In the rows, zero is written as 128.
runs of hidden systems:
K, path 1 (11 x 18):
[[121 143 148 119  78  66 118 151 131 179 120 125 171 132 186 149 147 122]
 [155 126  70 138  99 140 148 148 134 114  69 145  89 137  94 131  97 151]
 [ 96 161 189 133 153 132 133 104 136  75 141 125  98 128 118 149  95  98]
 [126 121 160 139 111 152 164 121 108 178  93 119 177 164 166 135 174 101]
 [128  98  89 141  96 179 106 119 141  90 132 139 123 132 106  65 127 125]
 [ 86 137 151 124 140  84 112 140 133  83 187 110 138 155 169 112 120 139]
 [133 113  88 108 153 130 147 164  97 167 112 131 132 182 135 173 165 156]
 [122 137 120 130 156 146  94 123 101 104 139 156  74  81  68 127 152 125]
 [ 97 145 164 164 158  80 142 113 107 147 137  95 161  72 145 129 152 131]
 [160 103  62 126 123 140 142  80 129 173 101  93 158 119 120 126 112 160]
 [156 154 129  86 124 106  93  92 142 104 178 137  91 102 148 100  68 125]]
Y, path 2 (11 x 18):
[[116 137 125 112 103 144 149  92 110 109 107 114  89  92  86 105 107 112]
 [129 144 162  92 113  91 148 118 129 108 146  99 129  74 110  89 118 111]
 [160 130 123 122 103 101 149 151 162 101 122 124 153  72 117  95 101 146]
 [157 101 152 139 101 131 148 136 167  77 145 122 153 105 106 161  96 149]
 [177 109 177 129 101 120 129 142 152 117 158 140 184 132 145 156 151 129]
 [160 124 144 181 124 133  88 149 139 104 136 176 161 150 147 142 165 146]
 [ 95 117 147 188 158 136  92 130 132 111 145 134 154 178 147 157 151 134]
 [ 85 109 103 138 158 137  95 135 112 173 141 120 162 181 167 146 168 134]
 [ 93 124  70 132 164 152 123 124  79 162 121 137  97 172 149 155 151 154]
 [ 85 149 114 125 161 133 158 102  59 184 104 116  74 147 141 150 140 114]
 [104 165 105 111 139 108 127  89  86 195  89 115  78  91 120 101 128  99]]
W, path 3 (11 x 18):
[[154 133 133 154 214 117 129 140 158 110 116 104 198 153  96 155 149 158]
 [ 86 166  78 117 194 163  75 108 163 134 103 132 154  92 133 132 123 147]
 [ 84 153  95 173 127 128  93  64  82 155 115 144  75  98 146 145 119 136]
 [152 124 133 204 137 121 189 124  59 152 114 142  74 110 147 105 137 130]
 [185 104 146 139 153 141 180 180 132 170 121 128 127  80 111  65 132  89]
 [135 132 155  75 129  86 113 164 173 193 135 100 138  81 113 113  94  73]
 [ 92 167 122  59  97  62 136 152 136 147  99 107 102 146 136 180  84 122]
 [117 153 126  74  81 148 164 140 101  70  94 157  67 168 112 176 114 141]
 [151 129 195 107  69 185 155 114 125  40 144 164 131 124 121 128 157 115]
 [156 109 179 137  65 128 118  94 172  70 157 111 220 129 146  76 140 120]
 [124 105  98 151 124 105  76  99 200 107 153  83 202 206 159 101  77 145]]
D, path 4 (11 x 18):
[[121 115 142  86 133 132 169 162 118 164 134 111 112 148 146 136 115 102]
 [138 140 135  84 132 145 137 161 126 154 107 146 141  90 114 134 164 115]
 [107 146 137 108 132 119 121 139 138  92 120 119 129  82  81 108 134 120]
 [131 135 142 119 119  97 160 100 140 103 116  80 154 126 105 128 105 136]
 [170 134 115 115 123 153 148 101 144  99 111 125 152 156 127 134 114 153]
 [138 121 134 133 135 165 123 120 141  82 170 145 146 128 158 130 129 150]
 [125  97 149 174  92 125 119 130 126 120 152 138 163 114 150 134 150 138]
 [121 106 117 195 118 112  98 144 133 126 116 135 131 157 109 148 136 135]
 [ 96 136 104 162 166  93 106 127 125 145 124 115 125 164 146 160 114 148]
 [105 145  88 122 130 117 123 103  89 172 116 131 109 134 174 139 127 144]
 [112 123 114 107 125 150 120 114  81 157 144 143  64 121 130 118 135 107]]
Y, path 5 (11 x 18):
[[123 130 118 126 103 137 134 138 120  67 125 146 128  79  99 130 151 170]
 [116 122 171 151 109  74 159 137 120 111 138  98 162 114 126 165 140 144]
 [173 107 111 156 112  94 108 121 143 159 124 122 183 117 129 147 146 159]
 [151 125 117 170 166 144 107  89 132 111 154 142 127 140 142 179 103 164]
 [118 131 158 152 151 148 136 114 117 171 149 137 140 144 203 141 127 103]
 [112 116 104 156 133 162  87 145 116 176 130 169 101 116 148 107 143 104]
 [ 73 134 128 125 185 133 109 155 114 133 145 130  70 125 108 144 117 106]
 [ 96 151 120  74 147 104 142 167 134 179  96 105 124 128 130 129 121 103]
 [143 149  84  85 100 121 124 122 135 131  80 132  87 136  91 142  94 133]
 [154 156 165  96 113 104 153  87 128  96 125 106 100 158 107 123  88 103]
 [169 151 154 113  94 124 138 105 154 109 113 120 164 120 136  46 126 101]]
Q, path 6 (11 x 18):
[[160 112 127 181 132 100 103 153 137 119 156 162 100 115 120 192 102 157]
 [139 142 148 160 137 112  67 134 151 177 109 153 158 129 133 155 148  99]
 [ 93 150 113 131 113 125  89 148 144 152 107 140 116 120 151  66 115  90]
 [ 77 112 128 148 127 102 129 165 130 114 141 104  96 165 120 110  98 111]
 [140 106 128 127 142 125 137 130 128 143 133 101 139 220 131 134 123 115]
 [147 136 141  92 160 178 132 108 132 128 140 131 120 157 132 101 120  95]
 [114 113 167 113 134 157 167 120 111 119 153 109 131  96 115 105 146  99]
 [151  96 118 107  95 120 166 131 113 116 131 102 159 104  99 117 159 154]
 [142 148 107  94 140 129 141 133 141  87 110 128 148 107 102 158 130 172]
 [108 163 133 129 132 137 152 116 120 127  99 141 142 108 161 186 131 155]
 [135 137 114 148  88 128 122  95 102 144 118 159 106 108 155 157 120 144]]
M, path 7 (11 x 18):
[[171 113 141  61 101 119  88 120 156 135 153 117 227 102 101 120 199 132]
 [131 159  91 102 126  76 119 166 167  71 146 132 184  87 176 126 121 207]
 [152 121 113 152 124 159 214 151 135  87 108 142 125 125 160 207  80 193]
 [196  98 133 176 109 144 107  86 111 119 149 168  73 159  97 208 104 142]
 [138 137 171 229 147 106  55 112 117 128 167 173  92 129 147  95 132  88]
 [ 86 119 137 210 157 169 110 135 157 171  91 120 174 144 161  63 140  78]
 [ 54  93  80  97 146 145  98 151 162 188 115  77 169 184 139 145 119 117]
 [ 76 144 100  55 132  73 141 200  93 183 122 122  93 145 154 181 139 136]
 [136 168 126  99 101  94 181 157  82 149  55 143  59  66  74 158 138 126]
 [148 148 161 128  77  96 140  40 120 115 120  98 102  40  69 110  92 103]
 [160 143 152 119 114 117 144  22 122 119 166  83 161 124 182  35 100 113]]
Q, path 8 (11 x 18):
[[ 93 155 137 155 167 175 114 101 133  69 129 142 119 116 130  90 126 124]
 [ 97  87 127 167 122 138 137 126  98 123 166 117 155 125 158 128 163 150]
 [164 112  93 102 131 131  88 147 112 125 163 157 128 136 123 130 167 159]
 [103 159 135 112 192 131 108 161 115 142 123 147 116  95 106 156 166 122]
 [ 90 121  93 120 124 118 146 135  95 203  98 107 122 105 140 147 142 126]
 [128 136  88  94 128  85 118 102 112 146 134 102  78 128 105 137  81 135]
 [142 158 160 143 182  68 148 103 126 146 132  87 118 135 131 144  84 117]
 [181 120 138 136 128 121 158 112 152 177 138 112 147 115 176 106  75 112]
 [168 119 178 106  95 123 122 141 182 108 167 134 134  92 128 112  75  92]
 [143 130 197 139  74 108 155 174 165 101 104 130 178 125 127 121 140 100]
 [132 122 114 130  60 169 148 158 166  86  65 150 163 161 130 112 122 128]]
M, path 9 (11 x 18):
[[ 77  93  88 151 173 173  77 123 138 154 142 121 136 147 114 145 135 124]
 [ 78 120 128 108 124 123 107 188 121 191 143 147 116 115 175 154 142 106]
 [124 119  94 125  91  98 152 184 117 187  71 133 110  95 107 131 136 124]
 [115 130 112 124 123  77 141  99 126 155 118  82  98  63  87 146  77 132]
 [163 160 146 104 128 102 167  70 106 170 134 105 106 100 169 105  85 110]
 [184 149 117  91 155 148 146  96 132 116 125 117 101 164 121  49  92 109]
 [137 129 176  83 186 137 133 146 151  76 175 107 129 164  96  86 119  94]
 [160 149 193  87 160 129 134 161 148 100 131 136 197 152 116 134 193 110]
 [133 166 132 108 118 114  89 145 177  57  98 147 199 132 103 165 161 171]
 [ 90 152 142 159  81 111 130 123 144  49 123 141 163 137 166 202 115 184]
 [127 114 108 204  72 158 142  83  84  98 105 164 117 177 162 190 139 177]]
X, path 10 (11 x 18):
[[137 152 105  89 146 126 103  87 125 150 153 129  85  86 140 136  75 128]
 [128 156 129 109 121 137 106 145 146 132 155 169  96 133 209 107  79 110]
 [151 131 130 121 126 159  98 168 176 149 111 163 159 180 171 125 122 103]
 [149 160 165 138 164 111 103 141 184 130  90 122 179 150 101 147 126  98]
 [ 97 182 137 142 142  58 140 119 145 113  75  88 168 117 126 139 117 147]
 [ 66 147  85 136  85 113 154 106 118  82  74  96 115 157 127 142  96 168]
 [ 96 110 144 162  74 179 175 102 106  64 110 131 107 178 138 151 118 135]
 [131  83 163 197 102 186 156  98 101 105 133 132 167 136 127 114 190 122]
 [128  72 136 196 141 117  98  98  99 132 165 101 148  85  57 110 188 128]
 [116  99 119 152 136  53 110 136  64 161 186 114  73  59  87 150 150 147]
 [124 121  85  69 115 126 136 170  58 175 162 170  45  82 147 146 155 146]]
K, path 11 (11 x 18):
[[133 124 175 129 110 118 119 174 129 125 140 152 117 123 118 118 150  88]
 [111 114 136 157 120 124 138 159 150 112  97 115 174 130 100 127 153 129]
 [ 96 130 110 113 108 145 112  98 142  83 115 111 158 138 106 146 133 155]
 [103 149 124 105 102 129 140 106  94 103 136 134 123 140 174 139 141 154]
 [135 115 120 151 146 155 169 131  84 133 139 143  95 142 159 132 132 143]
 [136 105 141 172 184 153 109 116 117 134 166 131 116 128 115 117 139 113]
 [126 128 125 146 160 103  74 127 140 160 151 120 174 120 140 106 158 124]
 [117 136  72 109 128  89  88 142 142 149 119 119 133 108 129 123 115 157]
 [120 159 115  99 135  75 131 126 120 134 123 119  78 106 116 163  86 142]
 [159 153 164 121 138 110 180 114 103 166  94 119 100 108 114 162 116 104]
 [166 122 165 137 117 164 158 102 146 147 100 119 141  87 104  96 116  83]]
X, path 12 (11 x 18):
[[ 91 115  75  56 124  96 161 134  96 102 169  83 148 111 144 151 144 209]
 [144 114  94  66 132 187 133  56 100  98 173 127  82 175 130 176  97 160]
 [154 141 173 159 171 204 123  72 120 134 182 168 118 135 208 112 113 100]
 [129 112 122 189 152 145  42 113 162 198 150 145 172 120 169  83 140  89]
 [124 138 141 162 146  40  32 169 155 180 125 137 104 135  84 148 116  81]
 [102 196 131 101 128  45 152 214 109 161  64 149  94 120 149 162 142 129]
 [ 82 167  92  34 118 176 185 169 128 106  47 125 124 156 118 126 146 135]
 [124 130 175  68 135 188 199  94 147  52 128  78 157 193 112  88 106  99]
 [181 104 140 185 133 125 182  33 130 123 140  62 193 153 157  66 100 138]
 [153  87  81 248 102 108  97  58 144 142 123 108 111  89 101 116  62 149]
 [107 102 143 220  49  89  94 179 132 123 141 184  74  56 136 181  95 132]]
W, path 13 (11 x 18):
[[107 108 175 143 108 154 139  82 132  95 149  93 195 132 141  74 164 103]
 [124 110  98 131 139 105 100  89 144 135 152  72 184 185 153  60 122 131]
 [102 105  74 123 191 117  88 125 120 150 188 108 104 187 155 134 102 148]
 [127 111  94 118 172 129 128 147  64 164 173 152  94 116 144 189 171 175]
 [171 134 131 144 163 105 120 147  81 140 124 161 121  55  65 153 209 153]
 [136 164 154 161 177  89 137 119 142 114  98 106 146  21  59 112 130 128]
 [125 175 104 120 136 112 163  76 157 146  68  86 119  58 120 105  43 123]
 [157 170 116 111  93 129 156  98 127 154 101 149  38 138 177 112  28 101]
 [170 118 170 118  53 134 178 196 116 131 153 190  58 143 200 127  90  98]
 [183  72 189 105  31 126 155 224 164 124 142 157 169 139 126 147 151 100]
 [114 120 186  99  94 112  91 165 217  91 110  99 227 180  82 175 142 100]]
D, path 14 (11 x 18):
[[132 149 108 108 174 161 100 111 136 114 144 153 114 129 142 152 115 143]
 [105 131 155 127 106 133 118  99 111 130 162 130 136  95 171 111 139 113]
 [135 105 147 162  89 139 129 135 121 141 113 137 119 142 113 107 138  92]
 [122 122 135 141 173 121 118 164 151 137 129 116 130 161 110 141 116 110]
 [113 161 111 109 141 101 132 139 134 151 106 120 164 117 167 130 135 146]
 [111 139  94  99  95 134 136 126 112 112 117 138 104 119 130 123 129 149]
 [121 111 149 116 130 132 151 110 101 114 158 111 105 116 101 157 130 126]
 [161 129 155 153 147 136 134  95 125 146 117 123 151 106 106 126 147 111]
 [137 139 120 146 149 133 104 123 164 108 124 129 138 140 126  78 101 118]
 [124 121 127 112 113 100 137 145 145 124 154 111 148 159 179 109 104 134]
 [147 121 121 118  90 129 145 167 114 135 118 160 130 129 154 154 147 150]]

runs to name:
path 15 (2 x 18):
[[136 123  93  98 127 161  71 128 133 145 133 157 152 159 138 139 168 134]
 [ 81 129 117 132 114 108 108 197 133 105 144 148 108 107 144 128 126 138]]
 => M
path 16 (2 x 18):
[[ 91 170 140 109 149 148 109 128 140  87 147 146 132 140 184 125 120 133]
 [122 111 151 155 112 143 150 148  84 143 147 159 102 137 169 147 155 122]]
 => Q
path 17 (2 x 18):
[[137 108 148 107 142 182 161 116 122 146 139 125 128 125 126 160 130 113]
 [136 156 151 106 110 129 113 140 104 138 129 173 117  99 148 126 167 113]]
 => Y
path 18 (2 x 18):
[[108 124 116  75 123 141 119  62 102 100 160 103 114 138 111 180 124 154]
 [149 132 167 146 138 170 147  61  80 124 136 134 131 130 130 117 173 113]]
 => D
path 19 (2 x 18):
[[188  99 107 113 115 172 138 136 148 138 134 152 132 150 136 144 106 135]
 [144 140 180 135 134 168 132 128 115 101 139 172 104 146 134 147 147 101]]
 => Y
path 20 (2 x 18):
[[123 122 148  69  42  97 126 164 157  58 134 114 173 110 100  70 151 125]
 [161  97 121 137  83  86 153 163 145  33 134 106 180 149  79 120 151 185]]
 => Y
path 21 (2 x 18):
[[115 142 149 102  77 137 120 106 146  77 135 124 129 113 121  77 114 109]
 [130 107 146 119  94 107 145 153 143  77 159 108 149 120 119  72 130 129]]
 => Y
path 22 (2 x 18):
[[176  53  97 114  68 124 143 108 107 142 167 103 165 148 119 152 157 173]
 [147 125  81 146 173 100  97 143 102 116 179 151 102  85 140 127 138 187]]
 => M
path 23 (2 x 18):
[[ 90 132  67 114 145 134  85  67 110  80 187 111  98  96 131  88 104 174]
 [179  99 108 165 136 111 141  61  72 142 192 126  93  99 150 150 109 178]]
 => W
path 24 (2 x 18):
[[168  89 131 148  75 123 180 119 110 134 116 112 116 118 103 117 118 127]
 [176 130 174 119 148 123 143 144 165 129 140 118 143 150 124 115  97  88]]
 => W
path 25 (2 x 18):
[[144 107  83 185 120 129 113 132 121 140  92 134 135 169 116 122 144 147]
 [ 99 116 148 174 194 163 121 144 133 137 139 130 114 133 118 135 128 103]]
 => W
path 26 (2 x 18):
[[127 122 121 114  84 141 100 157 138 103 116 156 135 137 109 122 156 126]
 [112 127 148 132 130  97 123 136 120  79 140 116 131 174 104 145 148 137]]
 => Y
path 27 (2 x 18):
[[155  98 135  86  61 120 139 133 118 168 168 133  95  54 138  91 108  96]
 [194 127 191 104 111  93 114 167 141 126 142 146 102 123  67 123 138  71]]
 => D
path 28 (2 x 18):
[[159 140  98  87  93 128 136 115 111 101 117 139 131 131 122 122 152 161]
 [138 117 149 136 144 143 147 120 111  74 169 132 102 109 109 135 123 143]]
 => D
path 29 (2 x 18):
[[103 120 104  86 104 114  87 143 124 185 127 126 120  95 117 112 145 103]
 [129 132 119 124 100  52 141 146 120 121 123 100 105  96  96 109 105 137]]
 => K
path 30 (2 x 18):
[[ 73  93 119  64 147 163  96 119 142 155 223 106 120 128 184 143  89 117]
 [157 116  99  80 127 147 174 225  94 172 138 177  68 134 181 108 136 126]]
 => Y
path 31 (2 x 18):
[[144  84  94 131 115 136 141  57 106 147 126  79 143 112  73 148 133 153]
 [180 126 116 138 177 140 101  80 111 109 158 126 125 167 101  87 146 133]]
 => D
path 32 (2 x 18):
[[132 110  89 153 144 117 152 137 138  96 110  95 153 106  91 112 122 174]
 [128 122 138 118 158 141 139 100 132 131 162 116 137 107 146 193  99 149]]
 => M
path 33 (2 x 18):
[[137  97 128 164  87 129 146 126 121 127 118 121 139 179 130 141 126 133]
 [132 116 151 138 161 159 127 150 147 121 133 130 153 173 134 123 142 110]]
 => W
